Rows are one point carried round by a steady rotation, each followed by how many steps it has turned.
The counts run from 0 to 186.
[ 0.29 -0.86 -0.53  1.43  3.57 -2.54  0.20 -1.35  3.98  3.73  1.96  0.28
 -0.82 -1.89 -3.75 -0.57 -0.82 -3.47  1.72  0.38  3.30  4.24 -0.80 -1.31
 -1.17  2.43 -1.73 -1.03 -2.38  2.44 -0.29  1.88 -2.40  1.15 -0.86  2.22
  3.06 -1.93 -2.02  1.80 -1.62] : 152
[-2.02 -1.92  1.15  1.04 -0.67  1.93  1.24 -3.10 -1.85 -0.08  0.40 -1.92
 -4.29 -0.38 -1.02  1.91  0.19 -5.77 -3.07  0.33 -1.08  0.96  1.00 -0.06
 -0.56 -0.36 -0.65 -1.23  0.05 -1.73  1.19 -1.48 -2.63  0.89 -2.44  2.60
  2.04  3.09 -0.20  5.15  0.10] : 140
[-3.51 -0.09 -0.89 -0.98 -0.69  1.23  0.06 -3.64 -0.08  2.87  2.07  2.11
 -2.16  1.43 -1.87  0.85  0.17  1.87 -3.13  4.09  2.21  2.18  0.33  2.34
  0.60  4.61 -2.52  1.08  0.69  1.59  0.05 -2.15 -1.96  0.91  0.49 -4.35
 -0.83  4.84  1.12  0.63  0.89] : 105
[ 0.99  1.04  0.36  0.88 -0.07 -1.37 -2.21  3.87 -0.34 -1.59 -0.53  2.26
 -0.70  1.35  1.95 -0.01  0.03 -1.72 -0.18 -4.20 -0.26  1.51 -1.69 -0.21
  0.36 -2.46  0.52 -3.04  1.12 -5.85 -0.14  1.30  1.77 -1.12  2.02  2.07
  1.81 -4.01 -3.75  2.66  1.16] : 44
[ 0.40 -1.08 -0.50  0.87  2.53 -1.37 -0.78  2.47 -0.59 -0.89  3.26  1.96
 -1.50  0.10  1.19 -2.86  2.19 -1.50 -1.78 -3.73  2.27  0.65  0.64  0.56
  0.16 -1.40  2.95 -2.33  1.79 -0.87 -1.57  2.19 -2.26 -2.65 -0.82  1.45
  1.92 -2.82 -4.65  2.79  3.00] : 52
[-1.38  1.58  0.49  1.85 -3.40 -0.08 -0.96 -6.95 -1.25 -0.93 -0.83 -0.89
 -1.80  1.90 -0.07  1.66 -1.35  0.09 -1.80  2.23 -1.60  0.46  2.16  0.13
  0.36 -1.26 -2.74  1.01 -2.52 -2.58  1.28 -2.64 -0.18  3.42  3.64  0.18
 -0.12  2.48 -0.15  3.39 -2.37] : 123
[-1.96 -0.18  0.56 -1.72  2.53 -1.45  0.86 -2.63  3.52  2.18 -0.48 -0.85
 -0.85 -0.57 -4.13  0.17 -1.08 -3.45 -0.08  2.18  3.33  3.82  0.48 -2.19
 -0.17  3.95 -3.36  0.36 -1.97  2.15 -2.03 -1.76 -0.44  2.22 -1.47  0.92
  1.36 -0.59 -1.73  1.64 -4.30] : 154
[ 1.46 -1.77  2.80 -2.67 -1.73  3.73  2.32  0.95  1.11 -1.23 -4.08  1.15
 -2.48 -0.47  0.22  0.93  2.69 -1.29  0.41  1.51  1.75 -3.52  1.71 -2.18
  0.87 -0.73 -0.06 -2.86  1.01  2.11 -1.56 -3.49  1.52 -1.06 -5.14  1.13
 -1.00  1.40 -1.51  0.12  2.01] : 180
[-0.05 -0.61 -3.32  2.56 -2.42  1.17 -0.17  0.47 -0.76  1.41  0.84  3.15
 -1.91  2.97  3.73  1.00  2.41  1.71 -3.03  0.24  0.39 -0.70 -2.62  0.45
 -2.07  0.52  0.98 -2.48  1.56 -4.74  3.47  1.43 -0.08 -1.48 -0.43 -1.08
  0.09  2.59 -0.20  0.06  4.91] : 93
[ 2.27 -2.86  0.51  1.16 -1.90  1.27  3.19  0.90  0.75 -0.36 -2.11  0.42
 -3.01 -0.43  0.25 -1.55  3.39 -0.79 -0.32 -0.46  0.17 -4.10  1.04 -0.80
  1.64 -1.60  2.44 -3.04  0.05  3.62  0.53 -0.37  0.01 -2.48 -6.07  2.01
  0.50  1.69 -2.60  0.58  2.67] : 182
[-0.90  1.86  4.04 -4.35  0.56  2.54 -1.86  3.66 -1.72 -2.54 -1.14  1.94
 -1.56 -0.82  1.45  1.08  0.53 -0.75 -0.94 -2.04  2.60  0.42  1.68 -1.44
 -0.21 -1.28 -0.03 -2.50  2.67 -2.40 -3.43 -2.45  0.98 -1.30  1.23 -0.20
 -0.49 -2.08 -3.90  2.83  1.16] : 47
[-0.03  0.46 -1.35 -0.44 -1.18  2.76 -0.51  2.17 -0.41  2.94  0.32  4.37
 -0.98  0.85  2.25  3.25  1.77  2.67 -1.46  2.32  2.45  1.33 -2.14  0.34
 -2.62  2.90 -0.77 -3.08  2.16 -2.62  1.23  0.30  0.22 -0.83 -0.24 -2.42
 -0.95  1.87 -0.07 -0.31  5.62] : 95
[-0.34  2.41 -3.36  2.97 -2.67 -3.83  0.38 -1.17  1.22 -0.10 -1.77  1.78
 -0.43  2.51  2.61 -1.63  1.12  2.91 -2.67 -2.33  0.30  0.91 -3.16 -3.03
 -1.21  0.49  2.91  0.98  0.42 -4.17  1.85  1.61  2.10 -2.03  0.92 -1.83
  1.01 -1.49 -1.47 -1.79 -3.16] : 76
[-0.11 -1.98  1.14 -1.28  2.60  2.20 -1.44 -2.11  0.68  1.41  2.13  0.88
 -1.35  0.16 -1.34  2.05 -0.48 -3.96 -1.20  2.80  2.21  2.71  2.13  0.50
 -0.79  1.08 -4.67 -3.30 -0.83 -1.46 -1.42 -1.40 -2.76  3.12  0.61  2.10
  0.43  1.02 -1.28  4.90  3.02] : 137
[ 1.15  0.23  2.31  2.37 -2.24  2.41  0.11 -4.49 -1.46 -1.36 -0.31 -1.60
 -3.54 -2.14  1.25  2.51 -0.28 -1.33 -0.75  1.31 -0.74 -1.23  3.14 -1.00
 -2.03 -3.76 -0.23 -2.08 -0.99  0.32  0.34 -2.12 -2.86  0.86  1.44  2.30
  0.60  1.13 -1.42  5.33  1.92] : 132
[ 0.78  1.31  3.25  0.39 -2.57  3.93 -0.44 -4.32 -1.10 -1.02 -1.20 -1.17
 -3.21 -2.07  1.11  3.81 -0.24 -0.70 -0.04  1.93  0.07 -0.78  3.98 -1.10
 -1.94 -2.97 -1.04 -2.03 -0.12  0.21 -1.43 -2.96 -2.54  1.81  1.71  1.01
  0.21  1.92 -1.31  4.80  1.86] : 131
[ 1.73  2.35  1.71 -1.72 -0.56  0.37  0.61 -0.30  4.18  0.88 -4.56  0.14
 -0.28 -1.80 -0.90  2.01 -0.91 -1.09  2.69  1.67  2.77  2.08 -0.28 -4.76
 -2.14  1.64 -2.30 -1.57 -1.49  0.88 -1.87 -2.49  2.44  1.27 -0.59  1.61
  0.06 -2.96 -1.83 -0.54 -4.01] : 162
[-0.16 -0.82 -1.58 -2.94 -1.13  0.93 -1.51 -2.57  1.48 -0.32  0.14  3.87
  0.23  3.93  2.62 -0.66  2.68  3.76 -4.08  3.33  3.25 -0.32  1.27 -0.52
 -0.36  1.32 -1.57 -1.70  1.18 -3.38 -2.15 -1.07  1.08  0.90  0.96 -2.07
 -2.57  1.84 -2.09 -0.15  2.99] : 88
[ 2.24 -1.74  1.12 -3.18 -0.56  2.86  0.86  3.87  2.75  1.34 -3.79  2.47
 -0.38  0.03  0.03  1.76  1.73 -1.25  1.52  1.40  3.09 -0.87 -0.73 -2.83
 -0.13  1.29 -2.81 -4.49  0.33 -0.71 -0.98 -1.61  3.02  0.20 -3.92  1.91
 -0.57 -0.79 -1.47 -0.42  3.28] : 178
[-3.65  1.12  2.39  0.15 -1.21 -1.40  0.54 -0.74 -2.72 -1.80 -0.63 -0.57
 -2.76  1.01 -4.29 -1.69 -1.15 -1.30 -0.31 -1.48 -1.09  1.43  0.63  3.18
  6.34  1.40 -1.00  2.73 -0.98  2.28  0.61 -2.84  1.49  0.33  0.36 -1.53
  0.56  0.95 -1.54  2.01 -3.46] : 24
[ 2.96  0.10 -3.32  2.33 -1.43 -1.69 -1.07 -1.96  2.68  0.97  0.96  3.23
  0.49  2.64  4.07 -2.33  2.58  4.48 -1.76  0.59  2.29 -1.97 -0.06 -1.24
 -2.24 -1.68  1.91 -1.54 -0.64 -2.09  0.56  2.45 -0.60 -1.23  1.13 -0.82
 -0.86 -1.18 -3.44 -0.44  3.47] : 85
[ 0.27 -0.56 -2.42  4.53 -0.67  0.25  0.96 -1.31 -0.58  2.59  4.07  2.27
 -2.30  0.29  0.67 -0.13  2.47  3.38 -1.84  0.94  1.12 -0.53 -1.17  2.88
 -1.10  0.99  1.68 -1.13  0.24  2.25  2.58  1.67 -4.00 -2.10 -0.70 -2.00
  1.09  3.02 -0.75  0.66  4.67] : 101
[-4.29 -1.16  0.25 -0.31  0.89 -0.59  1.63  0.75 -2.20 -1.93  0.70  0.51
 -3.34  0.73  0.54 -2.41  2.30 -2.57 -5.13 -2.87  0.40  1.25  0.01 -1.57
  1.24  1.40  4.60  0.91  3.09 -2.17  0.18 -0.03 -0.93 -3.01 -3.08 -0.58
  1.65  1.29 -2.30  2.17 -2.02] : 58
[-0.66  0.15  2.86 -1.67 -0.39  1.81  0.18  1.73 -2.90 -4.18 -0.60  0.34
 -3.29 -1.33  1.77 -0.68  1.04 -0.53 -2.66 -2.62  1.16 -1.46  2.96 -1.89
  0.65 -2.72  3.90 -1.15  2.71 -0.61 -3.28 -1.66 -0.73 -2.37 -0.43  0.17
  0.56 -0.84 -4.29  3.52  0.67] : 49
[ 0.20 -0.28 -1.27  3.83 -2.16  1.15  2.02 -2.01 -1.20  1.41  2.82  1.66
 -3.08  0.08  1.16 -0.81  2.13  3.39 -1.79  0.88  0.51 -0.97  0.09  1.88
 -0.99 -0.55  3.44 -0.48  1.32  2.83  2.72  1.13 -3.53 -1.77 -1.20 -2.14
  1.06  4.00 -0.76  1.08  4.67] : 100
[-3.63  2.37  1.60 -1.67 -0.20 -0.21  2.04  0.16 -0.71 -1.41 -0.78  0.60
 -2.66 -2.22 -0.55 -0.98  0.78  2.70 -2.40 -0.84  2.49  1.29  1.16 -3.20
 -0.85  2.42  4.32  1.23  2.90  3.05 -2.46 -1.31 -0.93 -3.11 -1.67 -3.28
  0.54  0.04 -2.26 -0.42 -3.40] : 65
[ 4.84 -1.79 -0.21  3.19 -2.80  0.32 -0.29  0.64  1.55 -0.12 -1.61  1.66
 -0.68  1.70  1.28 -1.11  1.64  0.44  2.30 -0.82 -0.10 -3.86 -0.29  2.88
  2.76 -4.07 -0.61 -3.59 -2.08  1.61  1.98  0.30  1.20 -0.19 -0.96  1.56
  0.28  0.16 -2.97  0.99  4.94] : 2
[-1.31  4.06 -1.22  3.52 -1.57  0.29 -0.78 -0.18  0.29  4.56  0.89  2.51
 -1.07 -0.73 -1.39  2.76 -1.84  2.64  1.22  1.62  1.02  4.17 -3.79  1.15
 -1.94  3.56 -2.47  0.23  0.01  0.38  2.90  0.09 -1.17  0.16  2.72 -2.77
  1.36  0.90  0.93 -0.71  0.65] : 111
[-2.33 -1.83  1.53 -0.61  0.40  2.71  1.03 -3.53 -0.98  0.16  0.60 -1.59
 -3.42 -0.18 -1.06  2.05  0.09 -5.38 -3.32  2.06 -0.33  1.27  2.35 -0.43
 -0.21  0.64 -2.43 -1.37  0.50 -1.52 -0.72 -3.05 -2.35  2.27 -1.31  2.00
  0.62  3.03 -0.50  5.32  0.63] : 139
[-1.91 -1.71  0.14 -2.99  4.26 -0.47 -2.42  2.99  0.84 -0.69  3.14  2.75
 -0.51  1.09 -0.39 -2.25  1.11 -2.02 -2.38 -1.54  4.71  2.39  0.99  0.03
  1.06  2.01  0.02 -1.80  2.36 -1.61 -3.46  0.73 -1.47 -0.97 -0.72  0.06
  0.64 -1.90 -4.12  2.30  1.88] : 54
[ 0.16  0.80 -0.02  1.96 -0.84 -2.02 -1.62  2.13 -1.28 -2.99 -0.64  0.45
 -1.29  1.94  2.27 -1.05  0.05 -2.25 -0.89 -4.40 -1.39  0.47 -0.92 -0.58
  1.18 -3.48  1.77 -1.35  0.86 -5.67  0.95  0.97  2.27 -0.96  1.55  2.55
  2.01 -2.29 -4.00  3.54 -0.07] : 43
